In the data rows, the value 128 means zero.
Here are some points, one per row:
[100 146 150  68 108 116  89 121 141  87 153 141 117 143 100 132 125 110 167 162 137 137 110 107 155 126 124 204 126 159 134 105 164 140 121 127 156 111 128 163 135 111 132 118 123  76 121 125]
[135 163 125 135 117 137 133 113 120  83 152 110 153 155 152 115  84 135 135 110 112 116 161 140 146 137 184 157 192 159 128 118 133 128 158 145 161 105 173 120  87 143 147 118 121 121 107 132]
[129 131 154 112 153 138 161 155 151 141 145 111 135 128 138 169 135 111 158  88 143 122  76  82 112 136 123 171 150 153 121 108 116 114 131 124 137 144 109  91 127 127  92  81 104 132 117 134]
[119 103 122 161 165 105 152 145  70  98 122 164 133 116 157 111 112 141 143 185 159  93 150 147 128 158 147 152  95 169  73 123  98 110 172 147 144 136 130 134 145 165  92  81 139 117 166 108]
[118 112 137 130 138 135 128 112 128 137 176 106  98 147 158 128 124  99 144 129 123 140 116 130 152 111 150 126 143 153 105 164 143 164 152 117 147 167 144 118 154 128  94 195  98 150 132 115]
[123 113 124 119 125 135 128 139 148 143 119 146 136  85 144 116 130 133 179 130 192 173 147 131 121  96 114 123 133 114 113 119 126 143 111  95  83 135 170 130 133 190 121 121 127 129 110 130]
[ 99 124 188 145 106 142  99 137 151 153 117 126 117 126  80 110 121 173 125 112  83 136 156 137 144 144 166 102 138 154 162 136 110 106 104 113 117 140  94 130 112 158  93 120 160 112 130 140]
[ 83 121 126 152 148 115 117 133 127 143 123 119 159 141 130 156 138 140 113 191 140  89 171  72 162 150 107 120 139 141 127 137 108 145 135  67 119 147 142 168  99 106 152 110  58 178 102 114]
[164 101 124 133 146 143  86 140 160 132 101 153  96 107 149 161 144 126 126  94  97 159 148 130  89 164 162 141 110 130 114  80 144 152 149 133 122 109 144 148 141 115 138 168 106 116 102 167]
[136 137 151 140 149 110 141 132 161 196  86 166 127 101 119 156 114 141 116 131 129 142 107 116 161 129 137 159 132 147 144 117 168 139 120 135 135 121 114  96 159  87 181  95 131 168 170  99]
[143 146  62 111 127 136  97 183 103 112 160 139 115  78 117  92  84  93 102 130 120 139 168 108 129  99 107 117 187 108 154 154 121 146 153 177 163 164 107 144 126 150 137 101 141 139 156 120]
[134 135  91 111 125 152 138 117  91 147 142 139 140 172  98 121 105 141 129  96 127 111 139 159 104  88 125 136 150 154 158  97 155 159 120 116  89 108 134 119 135 105  99 113 122 143 120 118]
[120 134 151 107 150 172 105 124 167 115 146 123 118 136 161  73 153 137 114 129 138  86 164 106 146 159 128 133  67 116 103 140 144 113  98 105 120 144  76 131 131 117 117 128 150 167 136 159]
[153 120 122 170 155 115  96 148 149 149 130  97 125 133 118 101 180 110 175 134  72 111 164 148 107 144 103 129 118 135 145 154 143 122 121 121 153  99 122  98 149 159 138 131 151 135 115 114]
[107 140 116 158  81 122 156 153 142 174 117 130 125 131 113 119 132 119 157 118 137 111 178 159  98 121 136 157 134 117 123 186 171 117 158 174 142 156 164 164 120 108 140 151  97  98 118 114]
[112 154 165 136 145 166 153 123 175 113 131 131 138 145 149 118 114  89 151  98 118 142 110 134 127 152 136 125  97 158 149 168  91 140 134  97  83 121 111 168 178  93 154 123 166 114 107 109]
[ 91 118 123  80 146  67 151 147 128 111 153 117 149 151  99 153 138 153 134 119 147 112  97 141 145 122 135 115 158  96 142 126 118 115 104  91 161  84 134 137 122 132 145 118 144 117 203 157]
[132 101 102  93 105 109 149 142 101 126  88 152 176 165 134 154 119  93 103 143  98 135 173  60 148  89 155 115 113 121 124 142 134 122 110 118 142  91 142 133 145 157 106 150 139 140 122  98]
[ 98 121 117 177 134  96 152 127 127 124 139 142 107 129 103 111 122 142 127  95 149 136 122 139 153 119  63 169 107 143 169 108 133 118 119 158 136 127 143 128  92 133 112 179 177 133 110 127]
[116 163  62 134  93  92 100 127 135 114 129 156 117 109 135 168 150 144 152 161 125 130  93 142 155 128 129 146 200 145  89 126 116 121 164 150 122 103 103 125 150 100 100 135 160 128 120 112]
[156 168  99 153 111 107 115 134  92 117 123 124 126 140 134 100 162 169 132  98 120 151 115 115  85 107 114 129 100 160 145 144 131 151 133  77 145 139 121 135  77 127 119 140  84 103 158 125]
[127 113 169  91 157  91 116 139  98 127 108 109  99 138 142 143 125 131  95 118 144 129 113 130 102 160 109 117 145 131 129 127 174 120 143 127  98 152 143 148 123 107 134 137 155 128 118 125]
[125 188 124 122 114 128 130 148  99 177 137 141 169 181 116 153 115 121 110 140 168 116 163 147 136 146 110 105 126 106 100 122 110 175 163 110 156 106  91  99  91 118 153 129 153  93 102 128]
[144 108 161 131 122 159 100 113 128 120 164 134 139  88 100 176 176 111 106 124 133 160  88 122 128 111 160 114  82 136 122 115 140 108 141 173 122 122 124 145 117 104 160 114 132 177  96 130]
[ 70 143 129 113 122 160 187 128 106 104 136 116 109 113 106 157 135 133 136 118 101 197 158 127 122  89 117 121 148 141  72 102 154 158 146 135 147 117 106 100 129  86 174 118 117  87 146 118]
[155 131 144 164 149 130 141 159 129 153 150 144  85 121 113 103 146  90  92 150 136 133 136 119 113 107 130 143 162 120 102 171 129  96  79  89 116 107 144 117  94  92 110 126 130 102  86 147]
[108 118 128 144 124 144 112 149 106 108 110 157 133 144 162 103 144  82 166 116 144 147 127 131 137 156 110 101 140 126 168 122 147  71 127 104 118 142  99  82 104 136 178 154 132 135 120 124]
[100 104 105 149 127 167  95 118 127 125 121 131 119 158 115 142  93 170  98 127 111 142  88 127 137 167 107 145 116  65 111 155 129 115  99 111 132 137 147 122 120 171 121 116 116 105 135  92]
[118 110 146  93 114 147 107  83 141 151 123 159  85 108 116  67 150 131 113 105 107 102  89 110 103 119  89 125 110 151 107 145  94 108 176 135 106 131 168  77 162 136 163 119 143 155 143 168]
[125 108 138 140 155  93 102 133 135 138 140 102 130 106 145 124  99 143 177  82 133 104 117 112 165 112 125 106 106 114 129 135 150 104 154 115 112 132 110 113 161  87 117 144 114  76 118 119]
[152 114 120 108 126 118 139 126 150 107 119 122 142 127 114 132 126 118 133 100  99 166 158 188 182 138  91 152 132  93 130  87 143  61 161  55  81 126 115 150 117 147  89 123 129 175 167 130]
[175 100 126 135  78 108 150 128 158  76 112 145 111 129 138 152 107 158 141 121 130 108 138 121 121 143 128  97 120 108 118 174 141 143  98 117 104 157  79 125 112 184 141 113 131 167  83 170]
[150 129 126 126  83 112 135  99 108 116 128 114  99  85 115 136  92 110 141 109 142  86 149 139 114 166 109 124 109 159 143 131  93 126 100 114 120 116 131 102 120 122 127 158 120 122 146  70]
[129  91 140 197  68 110 124 126 145 142 150 115 138 134 172  97 106 105 140 119 125 104 104 114  70 120  92 140 127 121 119  83 160 125 135 146 137 109 119 166 145 119 121 147 143 124 159 141]
[115 150 119 126 156 159 120 117  95 139  90  83 117 122 133 130 127 182 110 140 145 120  96 113  96  74 176 136 118 106 142 120  82 127 132 137 150 104  98 139 161 149 168 144 127 164  75 149]
[125 146 169 105 162 114 129 108 176 124 142 179 121 126 166  97 162 112  79 141 132 132 169 141  99  95 118 124 102 126 141 144 100 144 148 170  78 104 107  79 144 143 132 127  84 108  94 100]
[131 123 146 157 128 134  98  82 145  95 104 134 147 152 142 168 133 113 128 139 131 109 146 145 107  92 117 125 131 119 142 128  87 100 106 113 160 180 156 123 118 119 128 112 172 142 176 132]
[183  91 119 103 118 146 127 134 138 120 101  89 135 151 119  95 119 171 136 177 147 135 137 119 115 149  73  97 157 122 126 134  95  92 117 165 172 134 146 131 118 104  96 124 126 138 126  91]
[139 120  78 131 137 101 114  61 116 162 110  97 124 142 114 127 116 119 105 134 153 152 138 155 157 142 124 126 115 168 134 144 130  94  98 133 154 147 108 136 140 143 137 108 109 117 133 173]
[146  62 140 127 110 140 135 129 120 124 153 141 114 112 139 177 174 146 114 138 128 125 110 160 169 145 151 132 130 100 196 105 137 154 129 126 152 127 123 149 163 117 143  80 138 119 106 137]
[110 124 136 115 116 141 157 117 114 125  87 142 174  58 114 105 152 130 107 111 155 115 117 139  95 150 123 118 142 104 120 176 148 142 101 138 173 114 143 147 114  67  97 144 107 135 122 142]
[124 186 143 106 133 108 153 115 105 136 175 162 150 133 101 109 102 116 108 182 109 156 123 111 106 136 142 105 106 104 145  84 103 135 126 108 154 159 140 120 180 140 128 136 131 132  97 143]
[162 150 144 132 130 162 144 148 134 114 145 117 158 127  99 142 140 142  88 147 165 102  94 143 149 118 100 127 140 138 119  88 129 117 106 116  91 144 156 101 196 151 138 190 127  85 164 153]
[124 136 105 120 144 148 170 126 152 153  81 114 131 128 124 153 127  89 130 202 104  84  97 125 145 120 157  81  99 126 122 114 145 144 151 108 134 130 115 146  60 154 122 113 104 121 126 123]
[139 133  70 115 122  95 118 129 126  94 127  99 136 117 135 100 155 127 106  89 118 112 107 130 166 117 138 127 127 121  88  69 114 150  76 149 109 186 166 133 143 158 118  84 161 115 116 112]
[158  84 112 138 144 129 132  72 105 156 162 115 147 111 126  97 124 130 170 133 122 111 112 111  97 148 140 174 152 104 134 143 118 125 104 171  63 154  99 136  90 128 144 158 153 108 161 121]
[139 170 185 140 147 133 135  99 108 152 109 164 107 141 144 126 150 128 160 114 115 136 131 120 162 144  95  84 124 109 133 132 130 146  87 163 114 109 135 166 116 147 105 148 101 147 137 149]
[118 116 123 119 114 129 127 182 116 110 113  85 127 140 147 139 116 120 131 163 119 150 123 147 161 129 146 114  83 110 144 138 100 184 129 154 102 102 153 108 125  86 123 110 116 161 128 180]
Along one direction, these points spread out more than along any other. Take the direction at right angles to it along which they spread out most. Go by this last direction. Where along it does each point below lie, from 0 to 99? 50 is the average, and the first point above lies past it. One standard deviation of the points above along it is 16.
[ 83 121 126 152 148 115 117 133 127 143 123 119 159 141 130 156 138 140 113 191 140  89 171  72 162 150 107 120 139 141 127 137 108 145 135  67 119 147 142 168  99 106 152 110  58 178 102 114] 71
[132 101 102  93 105 109 149 142 101 126  88 152 176 165 134 154 119  93 103 143  98 135 173  60 148  89 155 115 113 121 124 142 134 122 110 118 142  91 142 133 145 157 106 150 139 140 122  98] 60
[107 140 116 158  81 122 156 153 142 174 117 130 125 131 113 119 132 119 157 118 137 111 178 159  98 121 136 157 134 117 123 186 171 117 158 174 142 156 164 164 120 108 140 151  97  98 118 114] 38
[100 146 150  68 108 116  89 121 141  87 153 141 117 143 100 132 125 110 167 162 137 137 110 107 155 126 124 204 126 159 134 105 164 140 121 127 156 111 128 163 135 111 132 118 123  76 121 125] 55
[123 113 124 119 125 135 128 139 148 143 119 146 136  85 144 116 130 133 179 130 192 173 147 131 121  96 114 123 133 114 113 119 126 143 111  95  83 135 170 130 133 190 121 121 127 129 110 130] 45
[139 170 185 140 147 133 135  99 108 152 109 164 107 141 144 126 150 128 160 114 115 136 131 120 162 144  95  84 124 109 133 132 130 146  87 163 114 109 135 166 116 147 105 148 101 147 137 149] 56
[116 163  62 134  93  92 100 127 135 114 129 156 117 109 135 168 150 144 152 161 125 130  93 142 155 128 129 146 200 145  89 126 116 121 164 150 122 103 103 125 150 100 100 135 160 128 120 112] 42
[139 133  70 115 122  95 118 129 126  94 127  99 136 117 135 100 155 127 106  89 118 112 107 130 166 117 138 127 127 121  88  69 114 150  76 149 109 186 166 133 143 158 118  84 161 115 116 112] 32
[100 104 105 149 127 167  95 118 127 125 121 131 119 158 115 142  93 170  98 127 111 142  88 127 137 167 107 145 116  65 111 155 129 115  99 111 132 137 147 122 120 171 121 116 116 105 135  92] 37
[153 120 122 170 155 115  96 148 149 149 130  97 125 133 118 101 180 110 175 134  72 111 164 148 107 144 103 129 118 135 145 154 143 122 121 121 153  99 122  98 149 159 138 131 151 135 115 114] 38
[150 129 126 126  83 112 135  99 108 116 128 114  99  85 115 136  92 110 141 109 142  86 149 139 114 166 109 124 109 159 143 131  93 126 100 114 120 116 131 102 120 122 127 158 120 122 146  70] 29
[146  62 140 127 110 140 135 129 120 124 153 141 114 112 139 177 174 146 114 138 128 125 110 160 169 145 151 132 130 100 196 105 137 154 129 126 152 127 123 149 163 117 143  80 138 119 106 137] 67
